Each path below is one point turned by a fixed rotation once a step. After each direction that follows a path, write how fast that rotation turns it, in degrees per step (0 if it stays still).
Each turn is a multiple of 5 degrees from 10 to 175, or 0.
Each row of a path follows its step; steps can be skipped.
Rotation 1:
step 0: -0.604; 1.750; 0.237; -1.821; 1.517; 1.820; -1.291; 2.080; -0.335; -1.053; 0.681; 2.091; 1.568; 1.304; -1.133; -1.235; 0.466; -1.162; -0.795; 1.586; 0.989; -1.204; -0.011; -0.113; 1.897; 0.701; 1.580; -0.377; -0.850; -0.727; 0.995; -2.416; 0.093; -0.870; -0.134
step 1: 0.243; 0.397; 1.360; -1.072; -0.014; -0.549; -0.074; 0.871; -2.422; -2.596; -0.290; 0.285; -1.347; -0.070; -0.316; -0.947; 1.786; 0.531; 0.653; 1.552; 0.291; 0.917; -2.445; 1.950; 1.385; -0.279; -0.726; 1.730; -1.300; 2.695; 0.696; -0.776; 1.403; -0.190; -0.131
step 2: 0.625; 0.367; 2.901; 1.400; -0.627; -0.818; -0.528; -1.481; 1.113; -0.665; -2.509; -0.677; -0.039; 0.338; -0.769; 1.997; 1.699; -0.080; 1.328; -0.726; -3.338; 0.464; -0.466; 1.083; -1.141; -0.969; -0.164; 0.689; 1.199; 1.480; 1.018; -1.094; 0.509; -0.115; 0.734
step 4: -0.196; -1.746; -1.726; 0.590; 0.152; -1.959; -0.400; -1.024; 0.350; 0.654; 0.835; -0.325; -2.874; -0.445; 1.000; 0.841; -2.213; 0.253; -1.973; -2.513; 2.111; 1.058; -0.732; -0.335; 0.667; 1.151; 1.327; -1.177; 0.036; -0.573; -1.396; -0.330; -0.481; -0.116; 1.429
step 10: 1.741; -2.181; -0.485; 0.633; 0.976; 0.883; 0.807; -1.581; 1.611; -0.114; -1.110; 1.806; 0.507; 1.500; 1.007; 0.923; -0.232; 0.727; 0.549; 0.918; -0.634; 1.941; 1.333; -1.641; 2.405; -0.404; 1.976; 0.437; -0.676; 0.109; 0.441; -1.612; 1.640; 1.800; 0.289
step 11: 1.725; -0.466; 1.245; -0.443; 1.292; 0.592; -1.630; 0.566; -0.955; -1.608; -0.891; 1.731; -1.833; 0.421; 2.654; -1.022; -0.642; -2.957; -0.567; -0.799; -0.392; -0.168; 0.957; -0.717; 0.852; 1.321; -0.628; -0.347; 0.509; 0.153; 1.013; 0.815; -0.172; 2.439; -0.600
step 13: -1.226; 0.420; 0.578; 1.816; -0.751; -0.216; 1.409; 1.139; -0.211; 1.353; -0.100; -0.951; -0.461; 1.550; -2.299; 0.352; -0.155; -1.306; -1.715; 0.510; 0.417; 2.051; -2.670; 1.655; -0.346; -1.270; -2.691; -0.542; -0.291; 0.346; 0.349; -0.916; 0.477; -1.164; -1.355
step 16: 1.965; -1.170; -0.766; 0.972; 0.840; -0.086; 0.692; 0.598; -2.473; 0.297; 0.492; -1.814; 0.648; 0.706; 2.099; -0.506; -0.458; -0.561; 0.289; 1.256; -0.388; -1.088; 0.098; 0.096; 1.482; 1.227; 1.425; -0.725; 0.435; -0.682; -3.754; 0.749; -1.425; 0.253; 1.540
Speeds:
-0.671; 0.247; 0.393; 0.344; 0.130; -0.079; -0.269; 0.525; 0.290; -0.325; -0.085; 0.369; 0.696; -0.576; -0.281; -0.647; -1.201; 0.074; -0.333; 0.232; -0.374; -0.002; -0.615; 0.326; 0.242; -0.149; -0.005; 0.726; 0.145; 0.130; -0.049; 0.198; 0.085; -0.488; -0.455 => 55
0.353; -0.185; -0.022; -0.152; 0.398; -0.309; -0.212; -0.001; -0.536; -0.649; -0.506; -0.666; 0.830; -0.283; 0.077; -0.665; 0.494; 0.165; 0.638; 0.156; -0.060; 0.199; 0.377; 0.240; 0.541; -0.400; 0.753; -0.053; -0.125; 0.307; 0.296; -0.662; -0.606; -0.315; 0.065 => 45
0.323; -0.131; 0.750; 0.336; -0.670; 0.281; -0.627; -0.615; -0.067; -0.011; 0.414; -0.373; -0.180; -0.078; -0.401; 0.037; -0.086; 0.473; 0.075; 0.976; 0.557; 0.328; -0.282; -0.617; -0.062; -0.870; -0.349; 0.280; -0.040; 0.072; -0.258; -0.501; -0.083; 0.362; -0.280 => 90
0.490; -0.223; 0.131; -0.500; 0.138; -0.660; 0.584; 0.698; 0.220; -0.154; 0.004; -0.140; -0.219; -0.225; 0.679; 0.205; -0.311; -0.523; 0.370; 0.917; 0.763; 0.265; 0.138; 0.246; -0.101; 0.078; -0.483; -0.260; 0.739; 0.460; -0.267; 0.150; 0.043; -0.251; -0.576 => 145
0.432; -0.594; -0.502; 0.076; 0.143; 0.530; 0.793; 0.484; -0.346; 0.051; 0.181; -0.350; 0.059; 0.153; -0.201; -0.773; 0.330; -0.122; -0.298; -0.081; -0.468; -0.140; -0.448; -0.869; 0.514; -0.379; -0.646; -0.154; -0.179; 0.025; 0.343; 0.144; 0.533; -0.116; -0.739 => 145
1.235; -0.007; 0.427; 0.189; -0.596; -0.091; -0.106; 0.008; 0.291; -0.400; 0.239; -0.427; 0.559; 0.213; 0.044; -0.565; -0.197; -0.419; 0.302; -0.500; -0.474; -0.186; 0.164; 0.246; -0.246; 0.285; -0.688; 0.438; 0.334; -0.422; -0.294; 0.454; -0.128; 0.317; 0.701 => 80
-0.808; -0.263; -0.361; 0.444; -0.410; 0.279; -0.247; 0.578; -0.569; -0.668; -0.037; 0.233; -0.223; 0.154; 0.349; 0.241; 0.471; -0.151; 0.879; -0.114; -0.621; -0.004; -0.433; 0.400; -0.608; -0.560; -0.281; -0.058; 0.606; -0.216; -0.275; -0.140; -0.237; 0.462; -0.319 => 70
-0.297; -0.031; 0.102; 0.480; 0.321; -0.188; 0.236; 0.342; 0.319; 0.356; -0.199; -0.385; 0.080; 0.060; -0.149; 0.295; -0.360; 0.333; 0.379; 0.712; -0.874; 0.812; 0.959; 0.172; -0.180; -0.299; -0.470; -0.231; -0.539; -0.148; 0.712; 0.285; 0.365; 0.423; 0.361 => 95
Rotation 2:
step 5: -0.859; -0.769; 2.166; 0.393; -0.477; -1.231; 1.285; 1.623; -1.280; 0.970; -1.233; -0.290; -0.985; 0.181; 0.108; 1.426; -0.093; 0.366; -0.755; -1.165; -0.543; 0.060; 1.061; 0.719; -0.822; -2.354; 1.458; 1.102; 0.051; 1.611; -1.441; 0.251; 0.119; -1.647; 0.493
step 6: -0.431; -0.296; 0.230; -2.423; -0.308; 0.641; -0.900; -1.598; -0.487; 1.125; 0.552; -0.536; -0.135; -0.572; -2.125; -1.706; 0.054; -0.188; 0.233; -0.906; -1.904; -1.107; -0.628; -1.617; 2.908; -0.257; -0.708; 1.093; 0.822; -1.400; -0.766; 0.074; -0.142; -0.394; 0.038
step 7: 0.248; -0.807; -1.120; 0.126; -0.835; -1.430; 0.630; -0.620; 3.093; -0.963; 1.033; -0.961; 1.187; -0.865; 0.037; -0.167; 0.663; 1.564; 0.301; 1.149; -0.671; 0.163; 0.245; -0.042; -1.670; 1.415; 0.726; -1.699; 0.955; -0.508; 1.578; -0.306; -1.121; -2.097; 0.693
step 9: -0.510; -0.339; 2.165; -0.844; 1.045; -0.883; -1.345; -1.032; 0.181; 1.326; -0.751; 0.436; -1.442; -1.080; -0.799; -1.937; 0.505; 0.465; -0.843; -0.611; -0.616; -0.155; 2.048; -0.195; 1.689; -0.957; -1.435; 2.377; 1.715; -1.029; -0.312; -0.141; 0.147; -0.386; -0.700
step 11: -0.257; 0.205; 0.058; -0.350; 0.850; -0.052; 0.971; 0.574; 1.960; -1.608; 0.050; -1.211; 0.128; 0.695; -2.407; 2.938; 0.482; 0.258; -0.884; -1.106; -1.732; 0.684; -1.205; -0.081; -0.338; 1.175; -0.010; 0.983; -1.223; 0.944; 0.055; 1.822; -0.231; -1.204; 0.700
step 12: 0.100; 0.540; 2.966; 0.624; 0.001; -1.208; 0.226; -0.660; -1.003; 0.372; -1.252; -0.183; -1.033; 1.902; -0.929; -2.266; 0.415; 1.921; 0.544; -0.233; -0.999; 0.222; 2.596; 0.939; 0.189; 0.006; 0.130; 0.359; 0.927; -1.037; -0.167; -0.085; -1.463; -0.802; -0.769
step 13: -0.351; -2.409; -0.923; -1.556; -1.325; -1.315; -2.033; -0.987; 0.875; 2.424; 0.789; 0.552; 2.116; -0.593; 0.470; -0.686; -1.066; -0.343; -0.445; -1.020; -0.709; -1.248; 0.391; -1.058; -1.252; -1.413; 0.102; -0.108; 0.842; 0.140; -0.765; 0.757; 0.870; 0.010; 0.921
step 15: 1.342; 1.971; 0.346; 0.601; 0.235; 0.186; 1.571; -0.524; -0.814; -0.025; 0.632; 0.324; -0.424; 1.485; -1.628; -1.138; 1.456; 1.568; 1.552; -0.974; -2.712; -0.646; 1.962; 0.070; 0.889; 0.216; -0.409; -0.511; -0.143; -0.338; -0.427; 1.663; -0.984; -1.040; 0.176
Speeds:
-0.301; 0.345; 0.082; 0.244; 0.155; -0.365; 0.341; -0.090; 1.005; 0.276; -0.090; -0.071; -0.547; -0.133; 0.127; -0.376; 0.597; -0.419; 0.051; -0.060; 0.118; -0.596; 0.671; 0.476; 0.565; 0.535; 0.805; -0.381; -0.137; -0.678; -0.211; -0.240; -0.097; 0.661; 0.194 => 135
0.034; -0.257; -0.314; -0.293; 0.209; 0.285; -0.341; 0.413; -0.469; 0.152; -0.031; -0.146; 0.594; -0.282; 0.217; 0.917; -0.167; 0.468; -0.772; -0.461; -0.144; -0.464; 0.349; -0.391; 0.184; 0.361; 1.258; 0.060; -0.276; 0.167; -0.318; 0.243; 0.065; 0.455; -0.374 => 135
0.393; 0.076; -0.807; 0.042; 0.432; 0.376; 0.351; 0.335; -0.223; -0.220; -0.166; -0.620; 0.200; -0.668; -0.215; 0.142; 0.302; -0.309; -0.233; -0.037; -0.253; -0.684; -0.640; 0.060; 0.615; -0.452; -0.317; -0.432; 0.223; -0.524; -0.070; -0.073; -0.886; -0.567; 0.489 => 90
-0.555; -0.058; -0.193; -0.025; 0.231; 0.442; -0.626; 0.963; 0.546; -0.061; -0.252; -0.163; -0.559; 0.596; -0.076; 0.299; -0.452; -0.277; 0.518; 0.240; -0.082; -0.040; -0.488; 0.384; 0.131; 0.023; 0.392; 0.785; 0.094; 0.520; -0.766; -0.241; -0.067; -0.262; 0.570 => 125
0.121; -0.220; -0.642; -0.163; 0.499; -0.168; -0.340; -0.255; 0.731; 0.337; 0.205; 0.442; 0.158; 0.017; -0.743; 0.144; 0.230; -0.209; -0.298; -0.373; 0.044; -0.261; -0.116; -0.347; 0.389; 0.324; -0.993; 0.505; -0.281; 0.389; 0.115; 0.840; 0.291; 0.696; 0.442 => 155
Rotation 3:
step 1: -0.730; -1.828; -1.450; -2.609; -2.546; 1.025; -3.016; -0.952; -0.384; -0.099; 0.035; 1.479; 0.641; -0.003; 0.835; -1.327; 0.471; -2.282; -0.082; 0.193; -0.885; -0.239; 0.234; -0.991; -0.611; 0.820; 0.410; 0.603; -0.634; -0.524; 0.212; 0.188; -0.275; 0.763; -0.112
step 2: -1.875; 1.804; 1.807; 1.517; -0.354; 0.251; -0.918; -1.361; 0.202; -0.959; -0.787; -0.629; 0.074; -1.542; -0.256; 1.180; 1.668; -0.486; 1.335; 0.284; -0.646; 0.214; 0.605; 0.967; 1.389; -1.435; 0.095; -0.208; 0.219; 0.304; -0.777; 2.095; -1.001; -1.058; 2.536
step 5: -0.328; 0.269; 1.213; -1.460; 0.651; -1.438; -0.454; 0.921; -1.538; 0.357; 0.199; -0.354; 1.415; 0.553; 1.105; 0.773; 0.290; 0.942; 1.721; 0.808; -2.086; 0.689; -2.626; 0.003; 0.433; -0.076; 2.154; -0.289; -0.670; 0.681; -0.080; 0.668; 1.895; -2.315; -0.708
step 7: 1.616; -0.645; 1.397; 1.873; 1.329; -0.244; 0.194; 0.562; 0.745; -0.549; -2.111; -0.426; -0.452; 1.864; -0.275; -0.994; -0.002; 0.674; 0.689; -0.413; -1.459; 0.492; -0.478; 2.015; -2.450; 0.931; 0.490; -2.381; -0.986; 0.304; -0.052; 0.785; 0.946; 0.160; -1.048
step 11: 0.047; 1.093; -0.488; -0.309; 0.104; -0.698; -1.646; -0.474; 0.427; -1.451; -1.197; 0.858; 0.699; 0.300; -0.137; -2.107; -0.444; -1.257; 2.025; -1.816; 0.617; -0.910; -0.018; -0.598; -0.980; -2.445; -0.793; 0.478; 0.670; -0.353; -0.029; 1.133; -2.345; 1.672; 1.069
step 12: -1.634; -0.646; 0.439; -1.425; 0.742; -1.421; 0.089; 0.659; -0.283; -0.062; -0.765; 0.051; -0.342; -1.085; 0.820; -0.159; 1.757; -0.731; -0.814; 1.340; -2.047; -1.390; 3.034; 0.189; 1.308; 2.227; -0.957; -1.137; -0.017; 0.436; 0.713; -0.066; -1.343; -0.859; 1.506
step 13: 1.400; 0.388; -1.553; -0.488; 1.340; 1.711; 0.380; -0.103; 1.097; -1.631; 0.443; 1.657; 1.044; -2.110; -0.806; 0.486; 0.221; 0.253; 0.207; -0.480; -0.005; 0.802; -1.862; -2.413; 1.202; -0.457; 0.093; 0.011; 0.240; -0.860; 0.506; 1.108; 0.566; -0.041; 2.876
step 14: -1.397; 0.760; -0.894; 0.222; -1.917; -0.085; -1.574; 0.358; -1.040; 1.563; -1.077; 0.636; -0.548; 1.302; 0.798; -2.263; -1.160; -1.771; 0.088; 0.335; -1.761; -1.387; -1.149; 0.179; 2.282; 2.110; 0.979; 0.447; -0.312; -0.641; 0.058; 1.432; 0.322; -0.333; 0.094
Speeds:
-0.373; -0.564; 0.012; 0.433; -0.297; 0.361; -0.742; -0.442; 0.130; 0.530; -0.175; -0.146; 0.533; -0.039; 0.331; 0.756; 0.114; 0.428; 0.186; -0.016; 0.114; 0.964; 0.317; 0.306; 0.089; -0.263; 0.864; -0.145; 0.286; -0.335; -0.486; 0.071; 0.215; -0.325; -0.674 => 25
-0.071; -0.063; 0.142; 0.216; 0.126; 0.011; 0.736; -0.752; -0.327; 0.017; -0.217; 0.388; -0.818; -0.029; 0.082; -0.467; 0.085; 0.258; -0.338; -0.638; -0.231; 0.225; 0.323; -0.127; -0.426; -0.545; 0.903; 0.231; -0.198; 0.806; 0.543; -0.455; 0.380; 0.192; -0.494 => 35
0.053; 0.563; -1.215; 0.062; 0.617; 0.008; -0.667; 0.633; -0.437; 0.008; 0.271; 0.634; 0.080; 0.265; -0.018; 0.555; -0.384; -0.476; 0.220; -0.404; 0.374; 0.480; -0.188; -0.162; 0.037; -0.525; -0.009; 0.289; -0.131; 0.434; 0.223; -0.647; -0.115; -0.178; -0.080 => 140
-0.118; 0.132; -0.336; 0.290; 0.033; -0.558; 0.503; -0.635; 0.191; 0.317; 0.477; -0.258; 0.631; 0.032; 0.707; -0.397; -0.170; 0.498; 0.111; -0.306; 0.191; 0.014; -1.024; -0.286; -0.200; -0.089; 0.304; -0.242; 0.182; 0.308; -0.667; -0.405; -0.491; -0.245; 0.842 => 135
0.000; 0.537; 0.199; 0.122; 0.430; -0.599; -0.876; -0.415; 0.474; 0.277; 0.283; -0.071; 0.208; 0.021; -0.028; -0.057; -0.543; 0.877; -0.193; -0.699; -0.014; -0.051; 0.766; 0.527; 0.037; 0.171; -0.521; -0.358; -0.540; 0.360; 0.284; 0.348; -0.027; 0.630; 0.110 => 85
0.254; 0.200; -0.828; -0.738; -0.609; 0.303; -0.029; 0.338; -0.097; -0.221; 0.015; -0.530; -0.302; -0.151; 0.716; -0.018; -0.454; 0.429; 0.190; 0.748; 0.054; -0.417; 0.676; -0.173; -0.043; 0.096; 0.474; -0.786; -0.170; 0.805; -0.287; 0.025; 0.140; 0.012; -0.142 => 160
-0.017; 0.446; -0.022; -0.054; 0.334; -0.343; 0.156; 0.037; 0.765; -0.098; 0.205; 0.214; -0.274; -0.803; -0.885; 0.494; 0.425; 0.111; -0.545; 0.453; -0.195; 0.399; -0.296; -0.198; 0.484; 0.404; 0.257; -0.578; 0.638; 0.530; -0.312; -0.429; -0.376; 0.383; -0.470 => 110
-0.116; 0.174; 0.491; 0.101; -0.300; -0.781; -0.597; 0.266; -1.082; 0.089; 0.542; -0.086; -0.201; -0.473; 0.124; -0.503; 0.620; 0.310; 0.171; 0.323; -0.230; 0.169; 0.066; -0.427; 0.017; -0.604; -0.336; 0.174; -0.016; 0.270; -0.156; 0.398; -0.764; -0.417; -0.586 => 110
